[[138 124 134 130 113 122]
 [108 129 112 110 132 132]
 [118 142 130 116 136 131]
 [126 134 132 119 121 126]
 [112 127 115 105 119 128]
 [146 131 146 138 118 122]
 [136 149 151 127 129 126]
 [121 133 125 127 140 132]
 [145 136 149 134 117 122]]
:
[[136 149 151 127 129 126]
 [118 142 130 116 136 131]
 [145 136 149 134 117 122]
 [126 134 132 119 121 126]
 [121 133 125 127 140 132]
 [146 131 146 138 118 122]
 [108 129 112 110 132 132]
 [112 127 115 105 119 128]
 [138 124 134 130 113 122]]

[[145 113 143 113]
 [121 152 140 137]]
:
[[121 152 140 137]
 [145 113 143 113]]

[[124 112 146 126 104 152 148 112 128 134]
 [137 143 129 111 125 144 118 147 121 142]
 [141 113 112 150 113 109 107 106 149 108]
 [113 152 130 142 146 148 142 109 134 145]
 [128 109 147 150 107 151 115 127 135 115]]
:
[[113 152 130 142 146 148 142 109 134 145]
 [137 143 129 111 125 144 118 147 121 142]
 [141 113 112 150 113 109 107 106 149 108]
 [124 112 146 126 104 152 148 112 128 134]
 [128 109 147 150 107 151 115 127 135 115]]

[[125 140 132 146 130 147 130 118 119 146 123 118 128]
 [116 108 113 111 105 103 112 109 113 103 119 109 115]
 [129 136 133 137 128 138 132 123 125 138 128 123 130]]
:
[[125 140 132 146 130 147 130 118 119 146 123 118 128]
 [129 136 133 137 128 138 132 123 125 138 128 123 130]
 [116 108 113 111 105 103 112 109 113 103 119 109 115]]

[[119 125 114 114 115]
 [112 116 125 153 152]
 [121 131 128 118 115]
 [113 112 109 152 158]]
:
[[121 131 128 118 115]
 [119 125 114 114 115]
 [112 116 125 153 152]
 [113 112 109 152 158]]

[[147 123 135 118 127]
 [112 127 107 126 128]]
:
[[112 127 107 126 128]
 [147 123 135 118 127]]
---
[[134 120 124 122 132 125 127 127 137]
 [135 149 118 122 130 124 125 125 136]
 [126 128 121 138 125 127 131 135 119]
 [134 129 136 120 126 132 126 128 124]
 [126 126 119 136 127 125 131 128 124]
 [146 133 130 141 124 128 128 119 121]]
:
[[146 133 130 141 124 128 128 119 121]
 [134 120 124 122 132 125 127 127 137]
 [135 149 118 122 130 124 125 125 136]
 [126 128 121 138 125 127 131 135 119]
 [134 129 136 120 126 132 126 128 124]
 [126 126 119 136 127 125 131 128 124]]

[[121 121 134 136 129]
 [119 122 134 133 130]
 [135 129 136 128 133]
 [120 118 143 140 133]
 [127 118 143 144 131]
 [121 122 146 132 138]
 [127 125 147 130 139]
 [134 124 150 135 139]
 [121 123 129 134 127]]
:
[[121 123 129 134 127]
 [121 121 134 136 129]
 [119 122 134 133 130]
 [135 129 136 128 133]
 [120 118 143 140 133]
 [127 118 143 144 131]
 [121 122 146 132 138]
 [127 125 147 130 139]
 [134 124 150 135 139]]

[[133 135]
 [105 107]
 [130 131]
 [129 118]
 [131 124]
 [142 144]
 [128 130]
 [132 126]]
:
[[132 126]
 [133 135]
 [105 107]
 [130 131]
 [129 118]
 [131 124]
 [142 144]
 [128 130]]

[[147 103 122 130 155 119 127 139 128 111 128 127]
 [119 157 109 138  98 125 131 119 139 116 130 150]
 [119 129 138 148 105 112 136 126 144 101 131 150]
 [127 108 127 126 119 135 123 125 126 139 134 124]]
:
[[127 108 127 126 119 135 123 125 126 139 134 124]
 [147 103 122 130 155 119 127 139 128 111 128 127]
 [119 157 109 138  98 125 131 119 139 116 130 150]
 [119 129 138 148 105 112 136 126 144 101 131 150]]

[[119 129 125 137 122 132 113 121 131 125 123]
 [129 118 123 138 119 121 117 134 121 122 127]
 [125 129 122 135 155 120 125 129 124 125 119]
 [136 143 130 127 130 125 136 122 126 133 135]
 [116 139 123 138 123 133 114 123 136 128 131]
 [123 124 140 121 125 108 139 124 126 136 126]]
:
[[123 124 140 121 125 108 139 124 126 136 126]
 [119 129 125 137 122 132 113 121 131 125 123]
 [129 118 123 138 119 121 117 134 121 122 127]
 [125 129 122 135 155 120 125 129 124 125 119]
 [136 143 130 127 130 125 136 122 126 133 135]
 [116 139 123 138 123 133 114 123 136 128 131]]

[[131 131 140 158 140 139]
 [131 137 137 118 133 133]
 [135 119 119 138 111 123]
 [125 132 124 153 126 119]]
:
[[125 132 124 153 126 119]
 [131 131 140 158 140 139]
 [131 137 137 118 133 133]
 [135 119 119 138 111 123]]
